Turns in one plane each, and the order they were made in; the first pair answered
P:
2, 5, 4, 5, -2, -3, -18, -17, 23, 10 |-> 3, 0, 15, 15, 4, 5, -1, 2, 25, 15
9, 14, -16, -37, 0, 15, 16, 30, 9, 20 |-> 7, 23, -26, -45, -6, 8, -2, 5, 11, 11
-6, 12, 0, 5, -4, 4, -12, -13, -30, -28 |-> -10, 13, 6, 16, 3, 11, -13, -15, -16, -29
-15, 13, 37, 42, 20, 0, 6, 11, -13, 5 |-> -3, 8, 28, 20, 7, -12, 16, 26, -42, 11
M:
-16, 15, 10, 3, -6, 0, -25, -20, -3, -20 |-> -9, 11, 5, 19, 5, 4, -16, -22, 23, -15
60, -62, 4, -6, 4, -14, 63, 38, -2, 18 |-> 41, -51, 19, -36, -17, -19, 37, 43, -60, 4
23, -20, -28, -34, -12, -39, 15, 0, -22, 3 |-> -10, -5, 9, -33, -16, -26, -13, -3, -50, -18
W:
29, -8, -43, -9, -6, -3, -8, -32, 28, -1 |-> 24, -19, -26, 18, 9, 16, 9, -14, 46, 4
-49, 16, 1, -14, 11, -7, -31, -23, -33, -21 |-> -53, 13, 7, 9, 25, 4, -28, -29, -3, -21
28, -1, -33, -8, 12, -3, -7, -25, 35, 20 |-> 25, -11, -16, 13, 24, 12, 14, 0, 42, 27
Pairs:
(two turns a pair)
13, -27, -26, -21, -10, -2, 1, 13, -30, 29 |-> -33, -10, 25, 9, 4, 26, -26, 5, -28, 4  M then M
-29, -8, 16, 7, -21, 2, 0, 36, -13, -8 |-> -28, 7, -4, -5, -26, -12, -30, -11, -1, -18  W then W
53, -23, -39, -43, -22, -31, 28, 24, -33, 28 |-> 30, 5, -40, 3, 8, -19, -21, -64, 63, 3  W then P
0, -7, -8, 40, 18, -1, -8, -4, 12, -3 |-> 8, -17, -10, 27, 12, -4, 12, 26, -12, 6  W then M
-35, 5, 28, 31, 13, -11, -57, -40, 34, -9 |-> -23, -26, 53, 16, 2, -4, 4, 61, -37, 15  P then W
7, -14, -42, -17, 17, -3, 0, -31, 8, 9 |-> 2, -22, -24, 9, 33, 16, 20, -8, 25, 14  P then P
-12, -8, 9, 16, 6, 5, 2, 5, -1, -8 |-> 5, -15, -10, 9, 2, -5, 13, 8, 2, 1  M then M
28, 33, 28, -26, -12, 4, -12, -11, -21, 17 |-> 28, 36, 25, -8, 0, 11, -18, -33, 15, 14  W then M
-16, -5, 29, 26, 18, 23, -23, 10, -11, -10 |-> -8, -5, 18, -2, -1, 7, -26, 14, -43, -9  W then P
39, -24, -15, -7, 24, -10, -5, -19, -5, 11 |-> 34, -20, -14, -16, 19, -13, -14, -24, -20, 8  P then M
-45, -22, 16, -18, -12, 19, -6, 32, -21, 10 |-> -33, -31, 7, 13, 8, 28, 14, 27, 32, 21  M then M
34, 10, -21, -15, -20, -15, 55, 3, -39, -3 |-> -23, 28, 39, 16, -6, 18, 20, -7, -44, -33  M then M
-10, -5, 31, 18, 8, 17, -7, -2, -4, 6 |-> 22, -19, -3, 9, 6, 2, 16, 2, 11, 23  M then M
14, -12, -10, -7, 11, 17, -25, -43, 25, -9 |-> 18, -18, -4, 9, 22, 25, -7, -26, 37, -4  M then P
-31, 14, 15, 10, 26, 28, 2, -7, 14, 13 |-> -5, -2, -3, -4, 18, 16, 32, 23, 2, 31  M then W
18, -11, -21, 2, -2, -14, 6, -12, 18, 2 |-> 15, -18, -10, 13, 5, -4, 19, 7, 20, 5  P then W
32, -4, -5, -16, -11, -11, -13, -15, 38, 10 |-> 18, 2, 6, -11, -7, -6, -26, -25, 41, 3  M then P
42, -6, -18, 4, 2, 1, 27, 30, 3, 27 |-> 40, 13, -37, -14, -10, -18, -13, -20, 6, 14  W then P
-6, -38, 17, -4, 26, 14, 56, 39, 21, 15 |-> -23, -20, 23, -51, -4, -2, 17, 29, -50, 0  P then M
-48, 15, 71, 5, 9, 34, -15, 19, -41, -28 |-> -8, -19, 47, 8, 15, 29, 50, 73, -29, 6  M then P
-26, 13, 14, -1, -7, -17, -18, 14, -36, -14 |-> -27, 4, 26, 21, 9, -1, 2, 31, -20, -12  M then P
-14, 5, 13, 6, 0, 11, -6, 11, -17, -9 |-> -15, 6, 13, 16, 6, 14, -8, 1, 1, -10  W then M
-10, 33, 28, 40, 29, 16, 4, 11, 22, -18 |-> 33, 13, -13, 12, 15, -9, 44, 41, 9, 10  M then P
11, -4, -26, -1, 0, -24, 16, -7, 22, 4 |-> 9, -5, -24, -17, -11, -28, 16, 5, -5, 5  W then M
11, 5, -2, -38, 22, 11, 23, -1, -23, 12 |-> -8, 16, 10, -36, 21, 15, 0, -20, -26, -1  M then P
-17, 3, 32, -4, -6, -11, -7, -2, -64, -7 |-> -26, 13, 31, 26, 13, -2, -26, -45, -1, -16  W then M
-16, 6, 28, 14, -27, 15, 12, 27, 5, -15 |-> -1, 0, 12, -3, -38, 3, 20, 34, -9, -5  M then W
-33, 7, 48, -13, -3, 12, -11, 9, -29, -14 |-> -32, 18, 37, -14, -4, 6, -30, -22, -11, -22  W then W
-45, 10, 63, 18, 3, 29, 1, 57, -55, -14 |-> -39, 35, 25, -30, -25, -5, -49, -5, -74, -27  P then P
-35, 30, 25, 7, -4, -5, -18, -4, -29, -8 |-> -29, 13, 32, 27, 8, 7, 12, 25, -14, 5  M then W
-15, 4, 16, -4, -17, 2, -10, 2, -26, -4 |-> -21, 8, 21, 10, -8, 6, -17, -7, -10, -8  P then P
3, -21, 8, 20, 24, 24, 17, 38, 9, 34 |-> -9, -10, 10, -18, -2, 12, -5, 35, -49, 24  P then M
9, 6, -8, -25, -11, -18, 8, -24, 0, -36 |-> -7, 10, 11, -7, -3, -6, 1, -28, 10, -45  M then M
13, -12, -21, 4, 9, 1, 24, 12, 18, 13 |-> 9, 4, -32, -21, -8, -14, -6, -15, -5, 3  M then P
4, 28, -26, -18, -19, -13, -29, -36, 0, -29 |-> -5, 29, -12, 8, -6, 0, -30, -41, 26, -32  M then M
26, 20, 34, 36, 5, 13, 3, 32, 12, -18 |-> 25, 20, 36, 20, -5, 10, 1, 42, -14, -18  W then M
32, -27, 1, 6, 20, 4, 24, 26, 7, 10 |-> 34, -8, -25, -27, 1, -21, -12, -19, -5, -2  P then P
61, -6, -45, 22, -23, -18, 8, 24, 18, -10 |-> 47, 8, -39, -5, -42, -26, -22, 11, -26, -23  P then M
2, 6, 31, 13, -10, 16, 14, 25, -19, 12 |-> 6, 24, 2, -12, -24, -5, -22, -26, -16, 1  W then W
-21, 4, 19, 30, -6, 27, 14, 15, -21, -8 |-> -14, 17, -6, -1, -26, 5, -15, -18, -37, -16  W then W
20, -7, -20, 5, 12, -7, 11, -16, 27, 11 |-> 24, -11, -19, -15, -3, -15, 23, 9, -11, 15  W then M
-33, 1, 32, -5, 18, 7, -51, -45, 7, -21 |-> 2, -32, 17, 26, 42, 17, 16, -5, 58, 10  P then M
51, 40, -29, 10, 8, -1, -8, -73, 37, 5 |-> 79, 10, -39, 5, 6, -3, 49, -13, 20, 33  W then M
2, -9, -10, 12, -9, -37, -11, -6, 30, 12 |-> 3, -20, 4, 21, -4, -26, 8, 23, 21, 20  P then W
-17, 18, 14, -9, -4, -1, -33, -33, -18, -11 |-> -20, 3, 35, 29, 21, 23, 0, 0, 12, -2  M then W
18, 2, -26, 9, -1, -17, -3, -38, 42, -11 |-> 16, -3, -22, 19, 7, -11, 7, -29, 51, -7  M then W
-41, -5, 29, 38, 0, 13, 8, 19, 9, -52 |-> -23, -3, 0, -20, -34, -17, 2, 24, -49, -45  P then W
-27, 4, 25, -11, -22, 8, -22, 5, -25, -8 |-> -29, -4, 35, 9, -11, 20, -4, 20, -12, -3  M then W
-17, 12, 12, -54, 8, -15, -31, -24, -6, -29 |-> -5, 0, 9, -12, 36, 1, -7, -23, 61, -20  P then M
9, -11, -16, 9, 11, 1, 12, -18, 42, 8 |-> 13, -20, -9, -12, -4, -1, 32, 25, -7, 17  W then W
7, 31, -6, 9, 1, -26, -36, -66, 17, 5 |-> 18, 29, -17, -1, -1, -32, -31, -63, 15, 10  M then M
5, -37, -17, 42, 9, 6, 3, 11, -18, 8 |-> 4, -36, -17, 27, 1, 1, -4, 14, -41, 5  M then M
-9, 6, 19, -17, 3, 4, -5, 0, -24, -10 |-> -10, 9, 18, -1, 15, 10, -11, -18, 9, -13  W then M
-17, -32, 37, 17, 3, 39, 17, 90, -1, 13 |-> -41, -11, 46, -13, -20, 28, -27, 66, -52, -8  P then M
-26, 7, 14, 12, 0, 23, 3, -20, 24, 14 |-> 7, -3, -24, -14, -15, 2, 22, -14, 14, 32  M then M
16, -15, -31, -10, -4, -26, -5, 18, 2, 10 |-> 5, -5, -23, 11, 9, -18, -21, -6, 34, 0  P then P
-8, -4, 19, 18, 19, 13, 0, -6, 16, -8 |-> 25, -14, -16, -8, 3, -10, 17, 1, 4, 7  M then M
21, -8, -42, -2, 33, -2, -26, -35, 21, 30 |-> 21, -25, -22, 17, 46, 16, 12, 14, 18, 43  P then P
-31, -7, 19, 29, 24, 20, -24, 4, 8, 8 |-> 6, -27, -11, 12, 17, 4, 16, 36, 6, 33  M then P
3, 14, -17, -32, -25, -33, -43, -25, -30, -31 |-> -37, 12, 39, 35, 14, 13, -36, -9, 15, -39  M then P
-17, -17, 32, 16, 24, -7, -24, 38, -17, 10 |-> -11, -6, 9, -16, 4, -27, -46, 11, -35, 3  P then P
-53, 17, 31, -8, 2, 5, -39, -4, -18, 3 |-> -55, 8, 39, 6, 11, 15, -22, 16, -9, 9  W then P
14, 10, -5, 26, -34, 25, -19, -28, 51, 10 |-> 31, 8, -27, -17, -59, 1, -20, -20, 7, 17  M then M
11, 2, -17, 2, 24, -1, 28, -14, 46, 22 |-> 1, 14, -14, -48, -10, -20, 4, -6, -35, 11  M then M
-24, -16, 5, 12, -27, 23, -27, 0, -10, -4 |-> -16, -27, 9, 20, -22, 28, -7, 19, -5, 5  M then W
-60, 38, -13, -59, -31, -5, -48, 0, -64, -20 |-> -61, 26, 3, 46, 35, 38, -17, -20, 79, -16  M then M
-32, -2, 17, 28, 7, 14, -26, 24, 7, -26 |-> -25, 1, 6, -4, -14, -2, -34, 28, -33, -24  W then W
3, 9, -18, -18, -13, -9, -30, -40, -11, -6 |-> 13, -1, -21, 14, 7, 2, -10, -38, 36, 3  P then M
12, 7, 10, 40, 13, 14, -18, -13, 41, -9 |-> 40, -11, -13, 24, 8, 2, 18, 22, 29, 14  M then W
33, 16, -23, -4, -11, -32, -11, -30, -2, 3 |-> 1, 29, 11, 7, -9, -16, -34, -34, -15, -14  M then M
21, 11, -14, -29, -7, -13, -4, 2, -28, 9 |-> -7, 26, 11, -6, 3, 2, -33, -27, -11, -9  M then W
31, -11, -48, -17, 14, -12, 53, 18, -28, 26 |-> -11, 27, -31, -35, 1, -16, -23, -43, -51, -10  M then P
12, -6, -24, -13, -8, -19, 16, 13, -9, 6 |-> 8, -1, -25, 6, 2, -14, 7, -13, 28, 1  W then W
16, -13, 3, 22, 14, 1, 18, 14, 38, 0 |-> 20, -13, 0, -18, -13, -12, 17, 34, -19, 2  P then M
-39, -5, -4, -11, -23, -18, -29, -28, -8, 3 |-> -32, -13, -7, 15, -6, -9, -14, -33, 36, 9  M then M
-33, -14, 58, 43, 21, 26, 16, 17, -3, -6 |-> -19, 0, 24, -29, -23, -12, -13, 1, -72, -9  W then P
